In the data rows, the value 128 means zero.
Here is a table of points, one per row:
tensor([076, 176, 170, 091, 128, 113, 144, 198, 166, 130, 142, 115, 166, 135, 093, 112, 130, 114,
        129, 175, 028, 152, 107, 108, 129, 135, 113, 183, 140, 139, 132, 158, 168, 155])
tensor([156, 121, 115, 128, 129, 100, 121, 142, 196, 097, 121, 093, 081, 164, 115, 168, 148, 105,
        166, 087, 123, 157, 134, 104, 125, 127, 144, 141, 050, 206, 100, 094, 076, 079])
tensor([161, 103, 093, 127, 137, 123, 135, 139, 105, 185, 133, 137, 110, 167, 168, 098, 108, 221,
        135, 127, 122, 150, 187, 105, 159, 091, 121, 154, 139, 062, 137, 126, 113, 115])
tensor([101, 175, 072, 112, 083, 155, 065, 097, 133, 138, 200, 149, 057, 122, 161, 108, 112, 073,
        106, 147, 111, 128, 116, 136, 115, 104, 115, 145, 159, 139, 115, 082, 129, 154])
tensor([181, 129, 129, 138, 101, 166, 122, 164, 170, 188, 128, 146, 087, 125, 130, 154, 133, 121,
        112, 147, 106, 111, 162, 138, 143, 097, 170, 087, 117, 094, 094, 150, 145, 149])
tensor([120, 112, 158, 088, 131, 160, 139, 118, 118, 091, 195, 151, 076, 085, 140, 137, 173, 119,
        144, 000, 118, 148, 091, 118, 134, 110, 150, 151, 150, 124, 149, 133, 156, 136])
tensor([170, 054, 124, 164, 171, 197, 061, 184, 145, 106, 145, 125, 170, 125, 198, 108, 102, 153,
        161, 137, 102, 155, 093, 173, 146, 163, 122, 122, 178, 142, 108, 100, 166, 086])
tensor([133, 086, 126, 193, 130, 140, 156, 129, 117, 098, 072, 151, 041, 190, 095, 101, 094, 106,
        129, 155, 132, 144, 103, 104, 124, 080, 108, 128, 106, 113, 113, 185, 182, 176])
tensor([116, 168, 132, 144, 096, 011, 144, 106, 080, 104, 093, 091, 100, 086, 121, 152, 037, 127,
        171, 138, 123, 138, 126, 099, 122, 118, 166, 122, 179, 128, 158, 099, 149, 120])
tensor([117, 174, 114, 119, 088, 118, 122, 119, 087, 171, 108, 052, 121, 130, 095, 162, 149, 112,
        149, 141, 115, 138, 101, 187, 199, 102, 120, 101, 116, 115, 121, 131, 154, 104])
tensor([145, 102, 117, 152, 119, 109, 072, 076, 162, 132, 138, 142, 166, 104, 114, 165, 116, 170,
        109, 198, 127, 097, 102, 133, 135, 153, 140, 180, 105, 139, 255, 132, 147, 121])
tensor([094, 132, 083, 145, 113, 168, 217, 091, 153, 134, 168, 060, 163, 072, 080, 125, 129, 176,
        111, 164, 204, 121, 125, 104, 146, 132, 154, 153, 156, 151, 076, 101, 163, 183])
tensor([159, 138, 127, 107, 113, 112, 101, 099, 122, 081, 150, 126, 131, 117, 079, 119, 140, 151,
        118, 134, 116, 167, 132, 119, 166, 179, 116, 159, 117, 142, 084, 154, 104, 183])
tensor([117, 195, 069, 163, 146, 088, 152, 159, 129, 119, 162, 130, 111, 170, 185, 163, 090, 123,
        060, 047, 165, 105, 137, 143, 149, 132, 097, 114, 135, 152, 177, 187, 092, 162])
tensor([089, 111, 204, 117, 120, 167, 099, 127, 068, 158, 098, 140, 099, 155, 150, 134, 151, 109,
        090, 137, 199, 170, 099, 144, 116, 167, 158, 161, 137, 132, 132, 166, 094, 143])
tensor([126, 115, 120, 096, 179, 068, 105, 064, 159, 120, 117, 122, 183, 121, 142, 134, 174, 107,
        105, 154, 137, 138, 129, 086, 114, 087, 118, 085, 199, 155, 092, 177, 153, 106])
tensor([150, 171, 132, 084, 134, 114, 136, 132, 110, 093, 169, 158, 147, 139, 127, 110, 125, 138,
        132, 136, 202, 139, 179, 212, 090, 117, 130, 119, 072, 121, 151, 095, 190, 142])
tensor([086, 098, 090, 140, 131, 136, 210, 107, 116, 127, 150, 142, 114, 128, 211, 119, 171, 094,
        135, 209, 117, 142, 105, 186, 109, 092, 117, 117, 142, 116, 171, 114, 059, 136])
tensor([167, 117, 104, 072, 148, 117, 145, 117, 122, 193, 076, 145, 122, 166, 107, 110, 138, 094,
        159, 108, 153, 125, 091, 100, 099, 184, 100, 148, 141, 145, 138, 076, 150, 152])
tensor([123, 136, 196, 117, 114, 203, 178, 168, 138, 116, 148, 117, 128, 104, 181, 127, 092, 131,
        139, 137, 156, 139, 132, 041, 154, 139, 073, 071, 093, 136, 136, 115, 167, 130])
tensor([118, 114, 090, 109, 122, 114, 129, 195, 148, 088, 074, 097, 096, 108, 191, 108, 131, 144,
        106, 149, 151, 084, 147, 095, 111, 142, 129, 134, 133, 070, 135, 145, 117, 124])
tensor([123, 103, 122, 131, 151, 117, 121, 155, 202, 132, 113, 143, 151, 142, 107, 110, 091, 144,
        149, 095, 119, 184, 091, 163, 123, 130, 163, 061, 107, 055, 146, 146, 089, 160])
tensor([160, 177, 164, 132, 092, 134, 119, 100, 136, 140, 105, 131, 139, 068, 113, 148, 136, 214,
        162, 113, 094, 104, 077, 147, 061, 123, 080, 131, 138, 150, 099, 160, 068, 116])
tensor([124, 141, 115, 140, 127, 221, 145, 091, 119, 117, 101, 116, 167, 079, 068, 144, 145, 086,
        136, 134, 126, 156, 158, 134, 103, 164, 112, 157, 145, 120, 173, 155, 150, 045])
tensor([074, 137, 153, 187, 187, 076, 109, 156, 133, 176, 119, 162, 075, 051, 112, 102, 177, 145,
        122, 130, 159, 103, 140, 118, 146, 120, 129, 142, 090, 134, 101, 064, 136, 133])
tensor([127, 117, 099, 091, 127, 108, 168, 144, 117, 118, 083, 197, 126, 133, 148, 209, 123, 138,
        113, 146, 136, 107, 146, 163, 132, 137, 130, 130, 158, 173, 116, 118, 153, 102])
tensor([107, 119, 109, 127, 107, 102, 126, 074, 093, 119, 064, 131, 186, 132, 235, 112, 142, 112,
        102, 084, 099, 127, 109, 122, 111, 142, 128, 130, 046, 139, 110, 143, 153, 128])
tensor([103, 151, 091, 151, 139, 137, 084, 114, 105, 134, 120, 159, 226, 112, 101, 168, 098, 062,
        167, 115, 137, 130, 159, 108, 152, 061, 115, 152, 122, 101, 126, 099, 054, 150])
tensor([159, 093, 129, 090, 165, 122, 123, 139, 073, 048, 117, 105, 091, 133, 105, 153, 150, 147,
        111, 149, 118, 097, 140, 093, 132, 155, 130, 073, 117, 125, 110, 119, 094, 156])
tensor([135, 056, 163, 130, 117, 110, 126, 144, 124, 168, 121, 101, 124, 112, 129, 116, 118, 065,
        144, 107, 121, 130, 226, 169, 109, 141, 102, 087, 148, 179, 142, 135, 097, 171])
tensor([181, 127, 168, 105, 142, 084, 155, 125, 101, 143, 213, 112, 170, 122, 112, 117, 118, 107,
        128, 152, 147, 104, 091, 128, 148, 107, 160, 186, 124, 138, 100, 172, 073, 087])
tensor([073, 097, 117, 126, 142, 130, 101, 116, 087, 175, 186, 088, 138, 152, 059, 153, 095, 170,
        114, 111, 068, 115, 114, 124, 062, 122, 116, 112, 120, 127, 122, 131, 135, 121])
tensor([122, 154, 153, 142, 156, 167, 146, 098, 151, 141, 134, 165, 097, 125, 131, 093, 052, 145,
        080, 138, 074, 134, 170, 147, 146, 167, 170, 117, 105, 106, 091, 139, 122, 073])
tensor([181, 163, 172, 112, 178, 208, 119, 146, 139, 110, 076, 083, 109, 165, 125, 124, 120, 111,
        096, 062, 113, 091, 100, 110, 121, 077, 159, 117, 134, 117, 138, 077, 130, 151])
tensor([074, 152, 144, 125, 108, 115, 127, 103, 137, 136, 152, 151, 139, 201, 160, 128, 162, 151,
        230, 120, 150, 080, 140, 112, 097, 179, 143, 116, 126, 135, 134, 175, 171, 123])
tensor([134, 107, 095, 112, 095, 184, 094, 183, 139, 133, 084, 160, 135, 122, 077, 024, 108, 148,
        142, 135, 131, 096, 153, 136, 179, 123, 170, 097, 120, 153, 131, 113, 109, 106])
tensor([121, 092, 177, 145, 098, 090, 124, 110, 171, 094, 144, 119, 156, 152, 088, 135, 120, 107,
        099, 124, 161, 100, 111, 145, 139, 123, 068, 164, 130, 066, 071, 095, 130, 071])
tensor([161, 149, 131, 210, 098, 083, 124, 135, 093, 112, 144, 153, 162, 151, 112, 112, 255, 124,
        102, 131, 103, 158, 138, 107, 118, 142, 127, 116, 173, 126, 144, 106, 124, 117])
There is one direction along which these points spread out most. Take the direction at right angles to it along which they spread out most. Then take the direction at right angles to both along which they spread out most. Go by this last direction. For each point below, how far along it does it lie, from 0 to 99? The average is 50, and the first point in the table lies past the average. One standard deviation of the points above along it is 16.
tensor([101, 175, 072, 112, 083, 155, 065, 097, 133, 138, 200, 149, 057, 122, 161, 108, 112, 073,
        106, 147, 111, 128, 116, 136, 115, 104, 115, 145, 159, 139, 115, 082, 129, 154]) 47
tensor([181, 163, 172, 112, 178, 208, 119, 146, 139, 110, 076, 083, 109, 165, 125, 124, 120, 111,
        096, 062, 113, 091, 100, 110, 121, 077, 159, 117, 134, 117, 138, 077, 130, 151]) 81
tensor([117, 195, 069, 163, 146, 088, 152, 159, 129, 119, 162, 130, 111, 170, 185, 163, 090, 123,
        060, 047, 165, 105, 137, 143, 149, 132, 097, 114, 135, 152, 177, 187, 092, 162]) 55
tensor([127, 117, 099, 091, 127, 108, 168, 144, 117, 118, 083, 197, 126, 133, 148, 209, 123, 138,
        113, 146, 136, 107, 146, 163, 132, 137, 130, 130, 158, 173, 116, 118, 153, 102]) 39
tensor([161, 103, 093, 127, 137, 123, 135, 139, 105, 185, 133, 137, 110, 167, 168, 098, 108, 221,
        135, 127, 122, 150, 187, 105, 159, 091, 121, 154, 139, 062, 137, 126, 113, 115]) 26
tensor([124, 141, 115, 140, 127, 221, 145, 091, 119, 117, 101, 116, 167, 079, 068, 144, 145, 086,
        136, 134, 126, 156, 158, 134, 103, 164, 112, 157, 145, 120, 173, 155, 150, 045]) 38
tensor([120, 112, 158, 088, 131, 160, 139, 118, 118, 091, 195, 151, 076, 085, 140, 137, 173, 119,
        144, 000, 118, 148, 091, 118, 134, 110, 150, 151, 150, 124, 149, 133, 156, 136]) 84
tensor([076, 176, 170, 091, 128, 113, 144, 198, 166, 130, 142, 115, 166, 135, 093, 112, 130, 114,
        129, 175, 028, 152, 107, 108, 129, 135, 113, 183, 140, 139, 132, 158, 168, 155]) 57
tensor([159, 093, 129, 090, 165, 122, 123, 139, 073, 048, 117, 105, 091, 133, 105, 153, 150, 147,
        111, 149, 118, 097, 140, 093, 132, 155, 130, 073, 117, 125, 110, 119, 094, 156]) 69
tensor([156, 121, 115, 128, 129, 100, 121, 142, 196, 097, 121, 093, 081, 164, 115, 168, 148, 105,
        166, 087, 123, 157, 134, 104, 125, 127, 144, 141, 050, 206, 100, 094, 076, 079]) 82
